In the rows, 128 means zero.
name the system of each run:
path 1, kikul (8 x 22):
[[152 120 155 158 133 163 148 160 107 143 170 125 165 113 151  92 117  58
  109 177 150 120]
 [155 125 125 160 107 164  91  90 119 153  49 123  91 142  83  86 150 151
  130 105 129 126]
 [117 159  92  86  79  82 184 119 139 141 174 134  86 121 147 115  99  89
  146 100 123 100]
 [106 106 160 146 132 113  95  94 158 116 158 186 157 113 112 155 163 171
   66 101 124 122]
 [ 77 116  98  82 128 171 125 125  94  82 134 106 115 134 179 148 119 151
  159 166  93 164]
 [135 137 184 159 130 165 151 174 148 146 123 133 197 153 125 130 124  73
  119 144 109 107]
 [137 142 125 112 138 118 104 117 131 142  28 104  88 157  92 141 129 165
  174 104 130 114]
 [136 145 128  84 144  60 179 153 138 143 183 137 120 101 141 144  91  90
  139 132 170  97]]
path 2, fozi (8 x 22):
[[180 137 136 123 108  88 162 134 126 165 114 126  91 102 140  96 112  70
  134 139 152  54]
 [169 108 136 158 116  93  88  72 127 144 106 151  79  91 111  98 157 149
   87 114 159  83]
 [100 109  98 119  89 130 108  65 102 107 186 150  84  95 159 101 130 146
   97 126 129 136]
 [ 93 112 142 173  94 185 104 101 135 103 168 154 166 136 147 110 160 132
   79 123  83 151]
 [ 71 147 125 111  94 181 127 119 140 112  95 121 138 185 133 144 128 146
  157 101  63 143]
 [ 86 162 162  97 133  96 159 157 174 123 135 138 179 171 126 188 108 119
  146 103  97 103]
 [120 125 162  94 197 103 107 151 130 125  95 120 148 140 108 190 114 169
  154 144 163 130]
 [138 118 141  76 174 130 153 169  93 143 151 128 132  97 137 144  83 105
  155 184 187 129]]
path 3, Kitol (8 x 22):
[[152 114 152 105 164  92 142 167 158 121  53 144 134 122 127 187 143 161
  143 141 114  94]
 [158 117 114  90 155  93 156 168 108 123 114 103  95  95 175 140 107 105
  160 185 149  97]
 [189 114 162 175 152 123 106 134 106 151 103 112 123 100 133  92 135  86
  108 176 168  80]
 [140 127 118 134  89 157 101  79  88 151  89 109  67 125 131  63 120 111
  143 134 140  99]
 [123 141 133 154  66 113 131  78 141 148 175 158 114 122 128  82 132  92
   88  91 120  87]
 [ 84 107 131 121  99 139  82  57 129 105 139 175 114 122 131 137 155 185
   88 104 104 127]
 [ 60 122 134  99 112 157 139 126 127  87 200 150 164 132 174 154 120 130
  114 141  89 153]
 [ 94 126 185 137 152 165 112 151 147 115 107 138 200 169 126 177 134 140
  124 138  95 129]]
path 4, ginap (8 x 22):
[[190  87 145 181 122 141 114 118 121 139 114 162 118  77 128  91 168 122
   73 151 139  99]
 [138 113  77 120  84 161 132 104  92 120 112 118  62 101 162  82 135 126
  139 145 109 134]
 [106 133 146 155  76 116 123  89 139 110 166 142 130 128 182 106 138  87
   88 128  86  71]
 [ 80 127 134 105 112 130  79  72 120  98  80 115  99 154 159 149 136 170
  142 125  92  95]
 [ 61 155 161  76 136 115 131 118 121 116 176 120 156 156 163 158  82 100
  150 143 130  95]
 [108 125 201 126 172 154  84 127 129 134  80 134 176 163 105 167 124 150
  133 144 140 107]
 [121 142 134  63 147 167 169 170 108 161 109 130 138 141  95 147  78 118
  185 138 156 147]
 [173 112 176 138 137 140 162 168 149 169 117 187 167 104  87 138 134 113
   99 131 145 106]]
path 5, dile (8 x 22):
[[150 133 139 197 140 149 102 121 135 156 143 131 161 140  64  89 144 125
   97  97 160 167]
 [117 137  59 120 104 149 140 114 131 128 141 130  98 136  87 108 132 169
  144  74 120 211]
 [121 137 103 159 141 106 159 169 169 107 199 131 178 133 124 142 144 121
  103  99 113 187]
 [107 127  93 144 161 141 102 146 133  84 100  80 137 162 141 151 149 172
  151 132  98 192]
 [127 169  99 129 142  97 163 176 134 121 156  62 139 161 153 126  98  73
  173 135 127 142]
 [144 150 144 176 178  88  74 124 133 131  97  69 139 166 104 119 135 128
  139 122 164 122]
 [132 151  87 100 143 100 124 112  99 150 148  90  79 125 102 101  94 124
  169 117 192 158]
 [152 123 140 176 166 126 113 133 123 148 186 132 162 114  84 100 128 114
   95 123 189 167]]
path 6, nune (8 x 22):
[[ 59 134 119 109 108 136 130 115 127  79 193 121 149 142 189 145 122 123
  123 136  82 143]
 [ 81 137 177 149 152 130  77 115 142  96 109 102 179 177 154 163 139 138
  122 138  97 110]
 [ 92 161 160  69 156 108 127 139 128 135  92 100 140 175 124 175  86 124
  187 130 141  99]
 [157 142 185 122 168  89 140 157 151 170 116 145 161 130  86 154 111 108
  129 128 177  87]
 [174 113 124 104 164 139 132 143 100 170  98 143 103  99  64 120 111 149
  149 139 199 152]
 [176 114 102 135 109 162 186 172 120 159 155 158 124  87 104  89 123  94
  119 136 144 162]
 [165 102  81 179  96 167 127 129 131 120 101 138 104 108 118  89 178 153
  103 111  94 171]
 [109 130  62 119  76 118 159 122 144  89 151 127  90 121 180 119 145 132
  130 111  68 148]]
path 7, mudo (8 x 22):
[[104 124 110  61 118 126 123  86  83 138 148 136  68 100 138 115  91 137
  153 143 168 122]
 [135 111 185 161 119 175 107 103 109 155 159 174 163 112 109  91 131  99
   78 141 155 107]
 [ 97 122 108 101 103 216 125 118 112 131  89 145 120 150  93 124 127 169
  156 110  99 184]
 [ 98 156 148 110  89 121 188 153 170 136 167 163 169 149 133 149 111  86
  122  94  86 104]
 [124 107 132 135 147 107 105 130 166  97  83 150 138 129 124 181 172 198
  110 114  94 128]
 [114 120 112  68 146 100 166 162 119  98 155 120 119 104 191 167 106 118
  155 175 124 115]
 [180 107 179 179 162 129 103 147 124 136  81 118 146 114 140 122 152 104
  105 177 141  78]
 [144 136  97  85 120 144 132 124  94 149  61  99  65 130 120 107 101 130
  187 137 143 122]]
path 8, fozi (8 x 22):
[[ 80 102 143 107 117 204  81  80  98 111 111 159 127 131 122 136 135 183
  117 139 114 154]
 [ 80 134 147  84  90 180 175 147 135 125 160 170 165 142 148 150 105 105
  131 130  81 125]
 [127 118 170 121 139 151 133 157 159 131  57 163 165 151  98 181 144 165
  136 122  94 117]
 [116 129 125  42 144  90 165 157 131 119 108 141 108 118 150 186 102 146
  170 146 126 105]
 [167  96 173 136 179 101 130 166 130 124 131 150 155  84 149 158 140 121
   97 183 154  93]
 [158  94 127 108 138 162 113 125  77 134  70 120  80  94 153 109 122 134
  148 190 147 106]
 [157 119 149 137  83 125 156 122 127 148 139 159 110  97 160  92 127  69
   99 147 115  57]
 [136 105 141 148  96 130  82  69 135 131  74 161  89 119 120 116 167 169
   95 110 106  84]]
path 9, mudo (8 x 22):
[[172 112 109 140 175  89 143 179 114 113 138  86 120  96 169 125 127 101
  138 184 157 135]
 [193 128 116 180 147 120 116 143 105 148  89  74 101 120 123  75 134  92
  141 152 162 122]
 [153 154  89 145 103 108 124  96 113 161 123  92  73 134 102  64 115 100
  148  98 162 127]
 [119 141 114 160  94 105 102  65 127 145 185 140 105 123 100  78 134 124
   94  79 155 134]
 [ 77 122 102 142 114 164  93  81 115 104 196 135 134 135 125 112 136 161
  100 105 126 192]
 [ 70 143 135 144 131 171 125 141 131 102 187 115 193 171 143 134 121 113
  122 127  98 178]
 [ 96 155 142 142 158 132 124 163 161 110 107  91 185 192 116 170 128 137
  154 111 100 158]
 [117 158 126  96 177  56 148 170 160 123 125  95 145 154 121 185 107 130
  168 117 145 126]]
path 10, kikul (8 x 22):
[[143 121  71 145 155  94 118 128 107 108 182  85  95 100 146 101 126 134
  128 142 170 181]
 [147 125 112 210 125 150 113 123 121 126 185 108 150 124 126  71 150  99
   86 128 141 169]
 [119 150  79 174  90 150 106  97 129 122 120  87 106 166 115  76 145 126
  135  84 100 165]
 [ 95 175 109 143  92  87 151 119 172 124 184 112 143 170 127 119 121  95
  127  67 103 129]
 [ 77 145 127 138 146  97  91 102 161  99 151 121 156 167 111 162 141 174
  120  82 116 162]
 [ 76 148 114 107 166 136 133 161 124  97 173  87 170 163 146 158 102 122
  160 143 127 186]
 [137 144 148 163 173 158 123 174 135 145 115 100 189 167  81 133 126 116
  143 127 151 174]
 [157 154  84 124 151 110 145 161 130 152  92  78 103 149  80 119 113 132
  181 107 159 172]]
path 11, dag (8 x 22):
[[183 127 113 184 156  96 141 187 166 122  84  95 142 136 118 137 163 128
  127 126 110 141]
 [158 143  83 123 116  75 129 118 136 128  70  83  57 132 134 113 135 133
  163 110 123 100]
 [160 147  99 163 135  59 129 119 129 138 188  92 102 112 133  83 125  84
  114 120 176 121]
 [119 120 121 160 125 147  55  57  86 127 135  95  94 131 129  75 132 138
  115 134 161 137]
 [ 83 147 111 127  84 182 139 110 107 131 197 126 135 145 135  86 102  90
  128 116 116 165]
 [ 87 136 159 161 115 170  95 102 149 124 142 153 182 169  92 132 145 150
   96  87 104 156]
 [ 66 144 117  61 119 136 148 132 149 114 128 153 135 156 116 183 108 173
  160  93  97 159]
 [125 131 130 122 189 100 146 187 159 111 148 121 179 137 112 184 127 146
  135 129 141 171]]
path 12, nune (8 x 22):
[[136 110 141 165 133 114 100 101 153 136 160 179 146 103  81 125 160 169
   69  90 150 147]
 [ 93 113  79  86 139 168 137 134  95 107 175 128 115 115 133 135 109 163
  149 143 137 210]
 [124 129 140 179 131 158 147 176 154 105 156 116 198 151 153 130 149  92
  107 139  86 152]
 [119 144 102 132 136 125 105 132 144 112  46  81 107 174 120 146 142 166
  171 107  95 142]
 [130 163 118 100 129  38 179 153 167 130 158 116 124 132 145 153 106  91
  147 108 131  86]
 [160 114 145 168 183  79  68 103 119 129 128 113 118 105 112 118 146 151
  101 139 190 119]
 [125 138 110 100 133 158 141 130  75 150 165 100 107 122 130  85  78  88
  163 157 179 154]
 [146 137 154 201 100 172 121 122 137 156 131 139 162 146  95  77 146  89
   95 106 118 127]]
path 13, ginap (8 x 22):
[[141 102 103 109  91 111 129  91 137 125 102 180  65  86 127 130 157 179
  106 107 108 104]
 [100 101 108 100 119 113 135 113 113  83 192 141 113  86 203 140 129 133
  106 167 113 129]
 [105 112 155 167 139 152  81 122 116  84 110  92 156 146 188 133 153 124
  115 175  87 113]
 [101 172 132 107 116 136 133 135 122 130  86  72 125 190 146 126  96  90
  188 130 104 102]
 [118 161 187 107 131  85 126 114 156 165 110 146 147 156  97 151 103 105
  135 100 150  57]
 [124 110 148  69 165 122 109 112 105 149 107 160 105 103  86 160 106 179
  145 136 186 131]
 [134 101 148 113 150 181 143 155  95 141 183 164 162  89 120 120 110 114
  109 172 170 165]
 [160 100 132 166 113 212 132 156 122 136  77 146 146 123 111 106 155 130
  116 144  97 156]]
path 14, dag (8 x 22):
[[130  91 100 156  83 172 124 109 129  97 129 162 112 100 159 106 172 152
   88 132  73 146]
 [104 131 112 151  86 103 140 122 171  82 155 138 135 133 184 140 160 128
   96 107  51 113]
 [ 86 146 146 130 136  64 102 102 160  86 138 106 141 154 178 169 140 139
  118 120  93  83]
 [ 85 153 156  92 164  85 108 123 119 111 146  80 141 158 171 160  90 106
  159 160 146  91]
 [122 147 185 121 169 145 109 142 102 154 120  93 162 158 120 126  86  85
  157 169 178 102]
 [138 140 168 103 122 185 136 134 102 188  84 143 132 144  76 108  90 103
  159 133 160 110]
 [160 119 142 112 111 160 165 141 132 184 125 196 129 105  60 116 119 129
  116 103 156 135]
 [153  85 111 114 121 146 139 124 132 132 123 200 107  72  95 139 156 187
   95 119 132 154]]
path 15, Kitol (8 x 22):
[[101 116 194 116 166 123  63  85 109 128 113 145 143 131 125 155 122 154
  114 152 162  84]
 [ 84 132 154  64 122 180 136 116  82 145 156 142 128 132 139 124  73 101
  158 163 151 121]
 [135 127 193 124 116 173 143 138 136 173 107 187 170 133  81 131 121 111
  109 119 132  98]
 [122 115 118  59  88 160 161 126 126 139  69 176  88 115 120 152 121 160
  156 122  97 114]
 [152 105 138 115 110 108 187 168 155 122 151 182 137  81 164 151 140 105
   97 147 100  90]
 [149  81 144 140 142 147  97 127 118  99  63 132 114 103 171 144 165 158
  112 181 102 100]
 [128 136 133 134 105 132 143 137 109 111 133  90 122 137 202 104 117  65
  141 175  99  83]
 [134 141 188 168 122 109  81  89 138 142  86 118 136 155 131 114 139 102
  108 125 128  44]]
path 16, dile (8 x 22):
[[ 87 114 108 120 120 122  91  66 122 111 183 160 111 114 112 131 137 184
   97  97 143 167]
 [ 75 118 126 104 134 176 142 144 115 103 210 149 173 128 144 145 113 131
  117 145 119 188]
 [ 92 138 158 140 134 198 123 157 134 117  99 115 186 182 121 148 126 125
  145 135  84 156]
 [112 174 120  97 113 115 165 160 158 143  77 101 129 183 110 152 104 111
  187  92  95 116]
 [154 146 138 118 170  38 137 152 170 137 105 122 131 133 106 171 126 138
  140 106 157  95]
 [162 101 106  99 184  93 117 142 101 124 115 117  88  83 128 143 125 162
  143 171 184 143]
 [182 103 124 156 146 158 136 157  89 145 147 117 126  86 136  83 126  87
  115 183 170 142]
 [162 123 116 195  90 179 105 103 114 147  97 118 109 127 103  58 157 114
  109 114 120 139]]

runs to name:
path 17 (2 x 22):
[[117 158 100 144  75 114 177 143 155 118 178 115 135 149 166 104 125  67
  123 105  79 120]
 [ 99 139 148 164 136  88  71  87 158  95 108 109 141 165 138 151 160 162
  109 104 100 107]]

dile
path 18 (2 x 22):
[[111 167 152 139  76 108 138  90 151 159 152 143 131 158 114 100 114  82
  117  75 122  73]
 [ 85 128 158  95 134 105  91  69 126 137 168 174 128 122 100 144 116 160
  103 103 166 112]]

dag
path 19 (2 x 22):
[[157 112 116 172 142 195 115 164 110 124  73  95 143 140 118 105 149 134
  138 156 112 179]
 [156 166  79 156  85 114 174 149 149 144 116  89 105 155 122  89 126  83
  156  90 100 127]]

dile
path 20 (2 x 22):
[[139 139 145 195 130 120  82 113 161 123  74 110 147 167  99 124 171 149
  109  94 102 122]
 [ 93 161  87  55 120  82 155 122 132 128 145 114  86 140 128 152  89 138
  179  98 138 137]]

nune
path 21 (2 x 22):
[[196  91 141 162 159 104 138 166 134 124 109 132 130  76 153 130 158 114
   98 177 141  94]
 [167 107 102 121 118 147 122 123  85 131  75 102  63  97 158  91 128 123
  151 172 137 108]]

nune
path 22 (2 x 22):
[[108 142  87 139  61 184 137 103 118 126 120 119 101 150 137  81 133 113
  140 104  79 151]
 [ 98 161 140 158  97  82 137 113 185 118 173 137 160 160 133 137 141 105
  100  72  92 102]]

dile
path 23 (2 x 22):
[[122 110 137  83 194 101 137 175 128 107 128 127 151 113 145 194 113 155
  147 171 151 142]
 [165 112 144 124 171 160 137 182  96 137  83  96 137 120 142 129 112 102
  160 197 153 128]]

dile
path 24 (2 x 22):
[[106 146 169 161 112 138  64  61 108 145 119 107 127 163 124  87 124 102
  118 122 145  81]
 [ 76 154 153 103  97 146 100  60 115 154 160 153 126 157  94 108  99 124
  127  92 150 113]]

fozi
path 25 (2 x 22):
[[ 92 137 157 153 133 195 116 148 139 119 119 123 199 180 109 141 134 129
  129 121  94 170]
 [104 156 117  94 131 126 155 162 166 126  75 121 142 177  98 178 119 156
  177  87  93 151]]

nune
path 26 (2 x 22):
[[ 68 119 120  73 118 197 149 143 112 105 152 153 149 138 145 155 111 148
  149 144  94 178]
 [128 130 160 131 127 184 165 190 156 140  88 153 187 154 107 158 132 119
  137 129  86 137]]

kikul
path 27 (2 x 22):
[[107 136 116  88 106 197 152 139 128 151  88 157 131 155  73 140 113 162
  163  94 110 175]
 [135 125 118 120 118 113 187 176 184 121 144 181 161 118 109 169 147 143
  108  92  90 147]]

nune
path 28 (2 x 22):
[[146 131 136 102 111 135 196 167 150 166 164 193 150 104  85 137 111 109
  115 102 137 132]
 [148  82 139 129 150 132 102 117 133 125  88 179 118  89 101 156 166 202
   98 131 136 133]]

dag
path 29 (2 x 22):
[[154 121 168 180 159  91  64  90 117 140 130 116 127 116 116 101 142 122
   91 138 180  91]
 [ 93 133 108 104 110 163  94  71  75 137 150 105  87 137 129  83  99 126
  149 133 158 148]]

Kitol
path 30 (2 x 22):
[[125 113 140 150  90 117 159 133 160 106 177 175 149 104 172 131 152 106
   74 129  76  95]
 [ 99 102 148 134 132 145  79 103 129  82  80 126 130 137 172 161 160 174
  114 156  78 110]]

Kitol
